One vector is turned by the same rotation once a step. Each row is the vector after some number of steps, and that number follows the row.
The counts run from 0 to 498.
[ 1.01 -0.16 -0.19 -1.15 -4.16 -2.21 -2.91 -0.15 -0.53  0.56  2.20  0.76
  0.82  1.18  2.20 -2.14  1.93 -0.42  0.31 -1.23 -0.96 -0.55 -1.01 -0.59
  0.95 -4.01 -0.90 -0.89 -0.23  0.96 -0.23 -1.20  0.18  0.65  0.64  1.36
 -1.52 -1.01  0.75 -0.60  0.37 -3.43  0.09 -3.74 -4.42 -2.41  1.14 -0.47
  1.37 -1.71 -0.69] -> 337
[ 0.44  2.16 -0.29 -2.73 -1.80  0.19  0.61 -0.03  0.57 -1.23  3.36 -3.06
 -0.65 -2.01  2.13  2.29 -1.66 -1.03 -0.92  1.40 -0.25  0.13 -0.61 -0.42
  2.05 -0.90 -0.75 -0.69  1.90  2.43  2.73  1.88 -0.97  1.00 -1.95 -2.47
 -0.39  3.54  2.16  1.17  0.82  2.15 -0.87 -1.94  1.36 -0.31 -0.15 -1.32
 -1.26 -3.20  0.75] -> 260
[ 1.19  2.54 -0.29  0.35  0.59  0.17  0.39  3.16  0.01  0.17 -0.19 -2.98
  3.38  2.46  1.08 -0.91 -0.64 -1.74  1.58  1.02  0.86  1.00 -1.62 -1.06
 -0.90 -1.21  1.48 -0.89  0.93 -0.98 -2.17  1.04  0.89  2.17 -0.95 -0.39
  2.20 -1.35  2.21  2.82  2.62  2.88  1.99  1.79 -1.33 -1.57 -2.28 -2.52
 -1.75 -1.37 -1.82] -> 467
[ 0.60  0.47 -2.28 -1.41  1.25  1.18  1.13 -1.56  0.47 -0.56 -1.00  1.95
 -2.08 -0.92  0.57  2.02 -1.61  1.52 -3.13  1.48 -2.29 -0.53 -0.59 -2.38
  3.60  0.23 -1.30  1.34  1.18 -0.11  4.50  2.70  0.08 -1.19 -0.90  0.51
 -0.61 -0.53 -0.84 -1.12 -3.20 -0.16 -1.65 -2.45  1.74  0.66 -0.29  2.84
 -2.21 -1.42  0.58] -> 433
[-0.64  1.39 -0.91 -0.11 -0.08 -0.96  0.53 -0.08  1.07  0.19 -0.47  0.17
  1.76  0.01  2.15  1.62 -2.04  1.33 -1.61 -3.25  1.64 -3.59  1.29 -1.13
  0.57  3.01  1.83  1.36  1.01  1.48  1.81  1.34 -1.15 -1.82 -0.80 -0.26
 -1.74  2.36 -0.70 -0.62 -2.19 -1.39 -3.86 -2.68  0.48 -1.18  2.99  2.87
  1.77 -0.58 -1.43] -> 296
[-0.16  2.75  0.90 -0.63  1.79  1.48  2.57  0.86 -0.27 -1.62  0.40 -3.74
 -1.16 -1.41 -2.01  1.94 -3.22 -0.22 -0.69  0.64  0.42 -0.09  1.63  0.64
  0.48  1.04 -0.57 -2.53  1.72  1.31  0.99  0.75 -1.27  0.91 -1.05 -2.88
 -0.45  3.74  2.23  1.62  0.05  2.10  0.06  2.04  2.34  0.91 -0.43 -1.47
 -2.85 -2.43 -0.37] -> 255
[ 0.14  0.87 -1.69 -0.21  1.65  0.20  2.65  1.00  3.08 -1.37 -0.24 -2.12
  2.49  0.75 -0.50 -0.55 -2.50  0.63  1.12 -4.43  1.63 -3.36  0.67 -0.65
 -0.66  0.90  3.22 -1.13 -0.82  1.84 -0.08 -0.17  0.04  1.22 -0.23 -1.04
 -1.17  2.00  0.75  0.39 -1.77 -0.25 -0.52 -0.33 -0.53 -2.84  0.46  0.93
 -1.11 -4.02 -1.36] -> 78
[ 0.52  1.73  0.29  1.19  3.67  2.74  2.91  1.08 -0.48 -0.25 -1.62 -1.26
  0.05 -1.21 -1.29  2.34 -1.18 -0.21 -0.74  1.79  1.27  0.29  0.62  0.05
 -0.10  3.78 -0.16 -0.30  0.97 -1.71 -0.37  0.91  0.20 -1.00 -0.70 -1.68
  1.11 -0.58 -0.46  1.62 -0.66  4.75 -0.70  3.80  3.33  2.27 -0.07  0.13
 -0.68  1.37 -0.01] -> 41
[ 2.08  0.98 -0.41  1.77  3.78  2.67  2.09  0.32 -0.95 -0.90 -2.47  1.90
 -0.17  2.95 -0.80  1.30 -0.71  1.39 -1.90  3.82 -0.89  2.17  1.30 -0.89
  1.35  0.28 -0.60  0.38  1.65 -2.95 -0.26  0.36  0.94 -0.35  0.56  0.01
  1.18 -4.14 -0.58  2.12 -1.19  1.87  2.70  1.79  0.39 -0.13 -0.94  0.24
 -1.34  0.39  1.33] -> 439
[ 1.45  0.88  0.45  1.32 -1.52  0.96 -1.31  0.90 -4.02  0.77  0.27  1.76
  0.46  3.00  3.08  0.50  1.47 -0.63 -2.47  1.65 -0.08 -0.49  0.03 -1.63
  1.81 -1.32 -1.86  0.81  2.81 -1.28  0.08 -0.19 -1.39 -3.15  0.07  2.27
  0.77 -1.80  0.53  0.91 -0.60 -0.65  0.34 -3.40 -0.68 -0.96  2.67  0.44
  2.70  1.02 -0.70] -> 108
[-0.89  2.25 -2.34 -2.52 -1.14 -3.40 -2.09 -0.71  1.48  2.07  0.49  0.20
  2.23 -1.97  2.84  1.53 -0.61 -0.53 -0.13  0.93 -1.96  1.67 -3.15 -1.44
  1.13  0.14 -0.04  1.05  0.30 -0.44  1.79  3.35  1.67  1.46 -1.91 -0.87
 -0.26 -1.36 -1.35 -0.33  1.30  0.25 -3.95  0.36 -1.18  0.25 -2.16  0.77
 -0.63 -0.14 -1.99] -> 23
[-0.60 -0.35  1.16 -0.56  0.26 -1.12  0.24 -3.11  0.56 -0.49 -0.65  2.99
 -2.94 -3.35 -1.52  1.39 -0.94  3.39 -1.40 -0.53 -1.73 -0.53  2.25  1.42
  1.19  1.77 -1.08  0.12 -1.21  1.14  1.96 -1.17 -1.07 -1.21  0.86 -0.91
 -2.99  0.58 -2.04 -2.18 -2.57 -2.27 -1.69  0.51 -0.11  2.49  1.72  1.69
  0.92  0.60  1.47] -> 175
[-0.33  0.88 -3.14 -1.01  2.23  0.53  2.24 -0.76  0.59  0.50 -1.74  1.27
  0.09 -0.71 -3.54 -0.06 -1.15  0.99 -1.42 -1.24 -1.78  0.49 -1.51 -1.25
  1.06 -0.63 -1.61 -1.87 -0.79 -1.49  2.66  0.62  1.79  0.54  0.58 -0.86
 -2.07 -1.86 -1.66 -1.67 -2.95 -0.49 -3.49  1.08  0.54 -0.45 -1.47  1.79
 -3.47 -2.39 -2.22] -> 223
[-0.43  0.84  2.96  0.33 -1.11 -1.00 -0.14  1.52 -0.57  0.31  0.47 -2.72
 -0.47 -1.47 -2.99 -2.70 -0.13 -0.52  2.60 -3.53  0.81 -1.92  0.71  2.16
 -2.49  0.07  0.08 -3.22 -1.63  1.90 -3.03 -2.50 -0.88  0.97  0.77 -1.01
 -1.33  1.68  1.14 -0.20  0.50 -0.70 -0.01  2.39 -1.22  1.20  0.40 -2.01
 -0.34 -1.19 -2.13] -> 138
[ 2.01  0.61 -0.46  1.43 -1.36  1.20 -1.27  1.57 -3.66  0.79 -0.16  1.29
  1.19  2.78  3.53 -0.07  1.79 -0.59 -2.42  1.37  0.12 -1.05 -0.66 -2.11
  1.64 -0.98 -1.22  1.12  2.70 -1.32 -0.04  0.27 -1.24 -3.23 -0.56  2.71
  1.23 -2.00  0.38  0.48 -0.93  0.39  0.19 -3.47  0.09 -0.99  2.35  0.69
  2.43  1.07 -1.37] -> 104
[-0.30  3.92  0.60  1.36  3.55 -0.01  1.37  1.43 -1.72 -0.12 -2.88 -0.51
  1.55  2.12 -1.15  2.14 -2.54  0.65 -1.57  3.00 -0.02  2.58  1.16 -0.39
 -0.45  1.68 -0.08 -1.02  2.50 -2.26 -0.94  0.99 -0.13 -0.27  0.06 -1.57
  1.09 -0.75  0.16  2.43  1.11  1.56  0.16  4.33  0.60  1.37 -1.66 -1.00
 -1.80  1.44 -1.00] -> 242
[-0.85  0.05  1.92 -0.96  0.70 -1.52  0.15 -3.15  1.82 -1.29 -1.17  1.85
 -3.65 -2.47 -1.24  0.77 -2.64  3.05 -0.83 -0.71 -2.23 -0.98  2.85  1.40
  0.94  1.26 -0.06 -0.11 -0.84  2.34  1.72 -0.29 -1.61 -0.01  0.88 -0.96
 -2.32  1.41 -1.06 -1.41 -1.60 -3.42  0.54  0.55 -0.72  2.78  0.43  1.11
 -0.95 -0.61  2.21] -> 183
[-0.39 -0.12 -1.27 -2.55 -1.26 -2.46 -1.41 -2.10  4.81  0.37  0.39  0.40
 -0.40 -3.61  1.89 -0.44 -0.92  1.03  1.29 -1.54 -2.19 -0.94 -1.99 -0.33
  0.84  0.84  1.39  1.63 -2.69  2.00  2.06  2.57  0.99  2.37 -1.68 -0.06
 -0.83 -0.56 -1.49 -2.00 -0.38 -1.18 -1.49 -0.27 -1.26  0.82 -2.21  1.78
 -1.46 -1.46  0.50] -> 409
[ 0.71 -0.06  1.50  0.19 -0.71  1.54  0.51  0.34 -0.83 -1.46  0.25 -0.94
 -1.95  0.21  0.90  0.49 -1.93  0.88 -2.24 -1.76  0.28 -4.44  1.97 -0.29
  1.28  0.81 -0.09 -0.02  1.50  2.70  1.16  0.06 -2.95 -2.71 -0.63  0.74
 -0.80  3.42  1.58 -0.30 -2.56 -1.75  0.48 -3.84  1.60  0.69  2.91  1.42
  0.43 -1.47  0.22] -> 312
[ 1.58  0.76 -1.59  0.93  0.82  1.83  2.75  1.68  1.13 -0.60  2.01 -1.69
  2.93  0.46  0.73  0.21  1.74 -1.14  2.16  0.16  2.74  0.78 -0.32  0.26
 -0.88  0.51  0.95 -0.63 -0.38 -1.60 -1.99 -1.18  1.95  1.82  0.18 -1.37
  0.16 -2.16  0.64  2.70  0.74  4.99  0.80  2.01 -0.42 -3.02  1.04 -2.01
  1.44 -1.43  0.42] -> 274
[-0.08  2.26 -1.65  1.26  3.90  0.63  1.89  0.73 -0.88  0.86 -3.51  1.41
  2.07  2.17 -2.35  0.58 -0.78  1.22 -1.16  1.53 -0.87  2.69 -0.38 -0.96
 -0.27  0.80 -0.64 -1.26  0.57 -3.91 -0.55  0.16  2.01 -0.17  1.12 -0.66
 -0.09 -3.73 -1.50  0.83 -1.08  1.23 -1.19  4.09 -0.14 -0.14 -1.39  0.16
 -2.09  0.56 -1.77] -> 230
[ 0.77  2.94 -0.48 -1.81 -0.90 -1.77 -1.29  0.27  0.70 -0.64  0.88 -0.75
  2.06  2.46  3.57  1.08 -2.18 -0.32 -0.90  2.77 -1.41  2.08 -0.59 -1.52
  1.80 -2.64  0.82  0.03  2.62  0.46  0.89  2.31  0.11  1.76 -0.94 -0.53
  1.05  0.23  1.88  2.33  2.07 -0.50  1.95 -1.35 -2.48 -1.91 -2.05 -1.53
 -1.53 -1.91  0.31] -> 458
[ 0.35  2.29 -0.36  0.03  3.61  1.34  3.59 -0.28 -0.23 -2.43 -2.09  0.50
 -0.40  1.93 -3.18  1.56 -3.61  1.93 -1.93  0.93 -0.83  1.08  2.56 -0.12
  0.82 -0.55 -0.16 -2.40  1.55 -0.38  1.10 -0.08 -0.30  0.49  1.06 -2.02
 -0.96  0.80  0.80  1.59 -1.77 -0.82  1.45  1.69  0.12 -0.98 -0.71 -0.38
 -3.35 -2.47  0.59] -> 448
[-0.72  0.77  0.42 -0.86 -3.59 -3.85 -4.54  0.26 -1.27  2.80  0.30  0.73
  0.81 -0.96  2.04 -1.81  0.99 -0.78 -0.22 -1.60 -2.03 -1.03 -2.48 -0.83
  0.22 -0.62 -1.04 -0.06 -0.24  0.80  0.19  0.72 -0.44 -0.93 -0.85  1.76
 -0.68 -0.71 -0.79 -1.88  0.53 -3.21 -3.37 -1.69 -2.47  1.07  0.30  1.08
  1.40  0.96 -3.37] -> 353
[ 0.58  1.95 -2.13 -0.25  1.19 -0.93 -0.90 -0.19 -1.13  1.62 -1.74  2.46
  2.07  2.11  1.95  1.13  0.30  0.41 -1.78  3.32 -1.89  3.18 -1.76 -2.15
  1.72 -0.37 -1.04  0.96  1.37 -3.20  0.80  1.97  2.01 -0.27 -0.15  0.68
  0.73 -4.83 -1.50  0.64  0.30  0.72 -1.26  1.10 -1.43 -0.40 -1.96  0.86
 -0.60  1.15 -1.13] -> 229
[ 0.89  1.44 -2.09 -0.73 -2.13  0.16 -0.51  1.22 -1.29  1.87  2.41 -0.50
  2.35 -0.62  3.86  1.33  2.03 -1.96 -1.26  0.62  0.82 -0.24 -2.49 -1.86
  1.57  0.08 -0.92  1.11  1.64 -1.16  1.50  1.93  0.97 -1.22 -1.79  0.15
 -0.35 -0.75  0.41  0.73 -0.14  2.82 -3.71 -2.81  0.77 -1.63  2.03  0.45
  2.34 -0.44 -2.44] -> 486
[ 0.71 -0.80  0.34 -0.64 -3.56 -1.20 -3.24 -0.22 -0.35  2.66  2.29  0.86
 -0.87 -3.77  3.06 -0.82  3.42 -0.99  0.83 -0.19 -0.70 -0.70 -2.79  0.20
  0.84  0.32 -1.59  1.67 -1.32  0.08 -0.29  0.21  0.64 -0.91 -1.54  1.48
 -0.40 -2.37 -1.31 -1.90  0.15  0.96 -2.58 -1.56 -0.84  1.75  1.43  0.80
  3.28  1.47 -0.67] -> 156
[ 0.47  3.47  1.03 -0.70 -0.19 -0.79 -1.32  0.77 -1.14  0.26  0.24 -1.17
  0.96  1.19  4.05  2.72 -1.62 -0.56 -1.32  4.82 -0.74  2.71  0.04 -1.04
  1.83  0.34 -0.41  0.85  3.49 -0.25  0.21  2.65 -0.95  0.11 -1.88 -0.96
  1.69  0.20  1.35  2.74  2.81  1.90  1.58  0.53 -0.07  1.10 -1.34 -0.97
 -0.69  1.14  0.44] -> 249
[ 1.93  0.48 -0.71  1.84  3.97  2.83  2.04  0.41 -0.72 -0.58 -2.68  2.01
 -0.04  2.00 -0.50  0.88 -0.06  1.22 -1.54  3.01 -0.74  1.57  0.48 -0.92
  1.45  1.08 -0.53  0.82  1.19 -3.00  0.09  0.77  0.95 -0.73  0.60  0.66
  1.41 -4.56 -0.97  1.03 -1.49  2.28  2.27  2.15  1.14  0.66 -0.90  0.90
 -1.39  0.85  0.93] -> 435
[ 1.14  1.40  1.62  0.47 -2.61 -0.85 -1.94  0.37 -3.63  0.21  1.13  1.58
  0.14  2.94  3.09  0.57  1.19  0.12 -2.37  2.01 -0.23  0.92  1.25 -0.60
  1.63 -2.16 -1.75 -0.19  2.93 -0.70 -0.26 -1.13 -1.63 -2.25  0.54  1.22
 -0.22 -0.58  1.27  1.37  0.92 -1.96  0.94 -2.87 -1.84 -1.23  2.71 -1.05
  2.83  1.23 -0.06] -> 116
[-0.51 -0.11 -1.08 -0.70  2.32 -0.16  1.40 -0.76  4.14 -0.10 -1.81 -0.67
 -0.73 -3.24 -2.59 -1.22 -1.94  1.10  1.91 -3.11 -0.84 -2.17 -0.94  0.31
 -0.78  2.42  1.56 -0.31 -3.34  0.92  0.35  1.35  1.14  2.21 -0.26 -0.74
 -1.03 -0.64 -1.74 -1.99 -2.07  0.32 -1.49  2.73  0.12  1.73 -2.27  1.50
 -2.72 -2.08 -0.57] -> 412
